In the data rows, the value 128 means zero.
Here are some points:
[ 65 168 118  63 170  75 171 188 113  63 170]
[181  76 103 184  75 170  95  63 159 156 117]
[146 137 131 123 143 136 129 139 126 132 138]
[122 143 135 107 136 113 168 139 125 105 135]
[ 89 151 147  84 179  92 197 185  79  80 164]
[131 128 121 129 129 136 125 127 137 122 110]
[113 141 139  81 144  97 158 147 132  71 136]
[125 122 146 115 142 135 147 178 114 125 139]
[151  97 114 165  96 145  89 106 143 163  90]
[168 103 106 155 116 130  86 100 118 162 117]
[153 112 145 162 120 143  98  71 116 146 111]
[127 127 132 146 121 118 137 106 135 132 135]
[139 134 137 164 112 141 105 113 135 168 131]
[106 149 150  95 155 119 149 153 104 103 142]
[143 151 102 125 106 136 128 118 138 130 155]
[111 141 137 104 147 105 170 143 126 100 147]
[ 92 141 133  71 181 112 187 181  85  78 147]
[123 128 100 181  85 146  93  75 159 154  99]
[135 133 142  73 154 111 157 181  96  91 127]
16 more points follow, each with its number after it:
[170 113 142 181 111 145  42  88 147 213  86] 0
[116 116 124 111 144 113 124 147 135 102 123] 1
[115 150 135  85 151 126 127 173 117 111 147] 2
[147 121 117 179  88 143 126  65 146 174 131] 3
[132 125 128 120 119 132 132 141 119 136 111] 4
[153 111 122 187  93 146  76  78 149 180  96] 5
[115 141 154 107 150 119 154 163  97 107 122] 6
[140 142 144 137 132 132  85 102 112 172 152] 7
[101 136 133  51 179 103 184 219 100  69 128] 8
[133 140 146  89 150 107 142 153  99 116 150] 9
[143  91 112 181  81 155  93  65 164 154 108] 10
[116 129 124 144 134 136 111 117 125 144 126] 11
[149 101 129 150 112 157 120 112 133 127 114] 12
[138 109 123 177  78 130 128  71 169 135 116] 13
[106 120 106 137 142 121  88 105 154 151 115] 14
[151 109 114 134 122 147 128 116 143 137 114] 15
Which three of these numbered points are nearest to each point below, ignoring the direction in which the first points spread most? Their numbers follow each, nearest first.
[143 110 108 164 101 145  75  69 144 172 116] > 11 5 14
[104 155 143  63 176 124 154 207 103  93 162] > 2 4 9
[107 150 142  92 161 126 162 157 123  91 147] > 15 12 11
[185  83 120 180  88 155  60  53 164 174  75] > 1 15 4
[129 140 146 149 135 120 106 120 132 144 134] > 5 11 9
[103 135 129  84 144 112 186 173 118  55 119] > 12 10 15
[124 129 142 101 161 133 171 199 104 107 146] > 12 4 15
[123 114 123 138 108 136 135 117 147 115 137] > 10 13 12
